Families of rows that turns and mirrors carry onto each other, the same ones carrying the whole set onto itself: the rest of each named row's family, in list order
5 families of 5 rows
q_367: [ 33.2   9.2  -7.2  -9.4  17.4  -9.3  -2.4 -16.4   2.1  -7.2 -46.3  -8.4
  -6.6  -7.1  16.3  24.0  14.1  25.5  13.1 -33.9 -21.2  -4.7   1.6  24.6
  18.0  35.0  -8.1  -5.5   8.6 -36.8]
q_419: [ 18.6  16.6 -24.9  29.8 -16.9   9.2  49.9 -34.0  13.2   4.1 -41.7  33.1
   2.7  -9.2  38.3  -5.4   6.9  37.0  41.0  15.4 -46.8 -12.5  -5.8  18.8
 -24.1  31.8 -10.8   1.8 -11.7 -13.1]
q_320: [ 24.2  11.5  -6.9  16.2  10.6 -18.8  11.3 -24.0  26.4  -0.4 -19.1 -21.5
  -6.3  -4.9 -13.9   6.8  11.6  19.3   4.6 -10.4 -43.9  32.2  18.3  10.9
 -19.4  46.0 -28.5 -13.1  23.8   6.8]
q_441: [ 20.7  20.3   1.2  23.4  -8.0 -23.0  18.3 -28.0  28.2  -0.9 -43.0  -6.1
 -16.2  13.0  -8.3  10.3   6.7  12.9  -4.5 -16.3 -35.8  25.6  37.0  31.2
 -21.6  37.4 -38.4 -14.8  24.6  -4.2]
q_439: [ 25.0  11.2 -12.4  12.4  29.4 -20.1   2.6 -16.9   6.9 -16.4 -58.3  -2.0
  -3.0 -23.9  11.7  12.8   3.2  35.6  14.6  -8.3   6.7 -14.4  -2.4   9.3
  10.7  37.0 -36.3 -12.4   6.8 -39.2]
q_737: [  8.9  27.7 -12.3  14.3  -2.6 -24.3  57.4 -25.5  37.5  20.0 -39.4  28.0
  -5.9 -22.5   1.6   4.0  -4.1   3.5  32.7   5.3 -16.1  -9.3  19.2  10.1
  31.6  38.7 -28.9  12.5  24.4 -40.1]
q_825: [  6.4  13.8 -16.9  -9.9  -1.6 -26.8  57.4 -15.4  20.2  -0.6 -23.9  32.7
  -9.8 -24.4  14.9   5.1 -17.0  22.4  27.7  11.4 -14.7 -16.2   8.2  -2.0
  17.8  36.0 -26.8  33.3  18.4 -35.3]
q_29: [ -9.7  27.9  -2.5  20.2 -33.1   4.8  35.5 -23.7  20.1  -0.2 -46.4  42.6
  -7.3  -4.3  36.8 -19.7   9.0  39.8  21.5   3.9 -18.3 -16.8   4.7  19.1
 -20.0  27.1 -14.3  -5.3  14.5  -0.6]
q_795: [ 20.4  -9.4  -6.9  15.2   4.5 -31.1  15.8 -18.6  25.3  -4.4 -27.1 -23.3
 -11.3  -3.2 -17.4   8.9  -0.6  18.0 -15.8 -16.6 -43.8  14.5  19.3   9.8
 -19.0  45.5 -37.5  -8.7  28.3 -11.5]
q_605: [ 13.2 -14.2 -15.3   8.1   3.8   0.7  18.3 -18.5  23.6   8.5 -28.8  -5.8
  -6.7  30.1   3.0  12.1   0.5  11.1  -7.7 -34.7 -37.3  27.1  15.4  28.9
 -21.3  45.7 -31.9 -19.4  26.6 -15.6]
q_839: [ 29.3  28.8   1.3  -5.7  11.3 -14.0  -6.7 -38.1  25.5 -11.3 -48.6  -1.3
  -1.4 -17.0   2.8   2.9  -5.8  37.1   1.3 -13.9  -7.9 -14.1 -12.6  24.9
  18.1  32.7 -20.4 -17.1   3.7 -35.5]
q_83: [  4.9  23.6 -15.7   1.3 -15.9   8.6  48.6 -20.9   2.9  23.1 -34.7  30.8
   2.4   9.9  42.5 -19.3  15.8  32.4  37.8  15.5 -37.5 -16.7   0.8  13.5
 -14.2  37.0 -14.0   1.3  11.1 -13.4]
q_493: [ 21.7  28.4 -28.0 -16.3  19.6 -27.6  50.5 -25.1  19.0  19.2 -35.5  31.9
  -0.1  -1.7  21.5   1.2   2.3  12.0  22.3 -15.0 -16.3  -5.7  12.5  -6.1
  27.6  28.2 -21.2  20.2  18.0 -39.0]
q_269: [ -2.2  -0.2 -14.0  30.9 -11.5  14.8  29.4 -66.0  34.3  -8.0 -27.9  19.8
  -7.9   5.8  11.7  -3.6 -21.3  14.6 -14.2   2.4 -53.7   8.5   4.4  40.8
  -0.1  43.0 -10.2  20.4   0.3 -27.9]
q_168: [ 28.4  18.1 -16.1   5.9  21.0 -11.3  -8.0 -23.9  21.0  -6.8 -38.3   2.6
 -15.3 -27.6  12.7  -5.7  11.3  24.5  17.4 -13.7   5.1  -4.9 -12.5  12.7
   9.9  42.2 -35.1 -10.0  -4.4 -46.8]
q_323: [  7.6  -0.7 -29.9  10.6  -8.3  26.6  24.2 -60.6  23.9 -12.8 -21.5   9.9
 -22.5   5.8  11.0  -6.4 -11.7  17.9 -11.4   6.0 -36.8  28.1  11.0  26.6
 -22.6  42.8 -22.7  28.1  -4.0 -27.4]
q_423: [ 16.2  31.1 -21.8 -17.3   4.1 -33.2  67.4 -30.9  20.1  -4.8 -31.1  33.2
  -7.1  -9.4  20.9  -5.7  -5.5  11.2  31.3  -7.8 -14.0 -11.0   4.1 -12.6
  -1.5  44.5 -11.8   2.6  30.7 -29.2]
q_885: [  5.6  -7.8 -26.9   8.8 -17.9  12.4  16.7 -51.7  22.3  -0.3 -28.8  36.5
 -21.7   7.2   1.4   3.6 -16.8  -3.4   2.9   0.9 -52.1  30.0  -6.1  18.3
 -34.2  30.9 -32.7  12.7  13.6 -21.3]
q_294: [ -9.4  10.5 -19.4  27.3 -10.7  -3.3  31.3 -25.0  22.6  -1.7 -36.1  41.4
  -9.9  -9.0  47.0 -16.0  19.4  35.5  30.2   5.5 -29.0  -3.9   7.1  12.5
 -24.7  44.2  -6.0   6.4  -7.2  10.7]
q_233: [  0.9  24.0 -23.2   2.7  -5.9 -17.6  60.6 -18.2  25.8  11.3 -14.4  19.0
 -18.6 -22.1  13.4   1.7 -11.5  20.0  38.9  -2.1  -5.2  -0.1   2.2  -5.2
  20.9  50.6 -19.7  22.8  29.1 -29.7]
q_742: [-11.1 -11.6 -23.0  20.6 -15.3  19.5  25.2 -50.4  11.5  18.6 -26.2  25.6
  -7.7   7.5  19.4  -2.1   2.6  10.6  -2.6  -2.7 -62.0  14.8 -13.8  22.7
 -15.5  21.3 -17.3  10.3  -2.4 -30.1]
q_629: [  4.0 -14.1 -14.9  21.7  -6.0  20.2  16.3 -50.9   8.9 -15.3 -29.4  12.2
 -11.7   1.6  18.5  -7.1 -18.9  17.2 -18.0  20.6 -45.1  22.4   3.3  29.6
 -23.1  32.5 -31.3  20.1   1.7 -26.9]
q_798: [ 48.2   6.1 -21.8   9.1  13.1 -13.9   4.3 -26.1   8.9 -16.7 -52.8   8.3
 -21.8 -28.8  19.2  11.9  -0.4  15.5  24.3 -27.4 -17.8   4.9   0.0  12.4
  26.4  30.1 -20.6  -3.6  16.6 -41.5]
q_228: [ 34.6  -6.9  -7.7  11.8  -1.7  -5.1  16.0 -22.2  35.2  -4.8 -35.6 -22.4
   9.3  -1.6   8.9  17.6   4.4   9.9  -1.4 -23.0 -29.8  14.8   2.7  18.2
 -31.1  52.4 -16.2 -26.7  27.3  -8.0]
q_417: [ -8.4   7.7 -22.3  29.3 -13.5  -3.1  43.6 -25.0  18.2   4.1 -46.9  34.0
   2.8  -3.7  35.7 -16.1  10.9  35.2  19.3  16.7 -36.9 -21.9  12.2   0.7
 -32.4  39.3 -15.9  15.0   6.9   7.9]

The rest of the family of q_825: q_439, q_795, q_629, q_417
The rest of the family of q_233: q_320, q_168, q_323, q_294
The rest of the family of q_493: q_367, q_605, q_83, q_742
The rest of the family of q_839: q_441, q_737, q_29, q_269

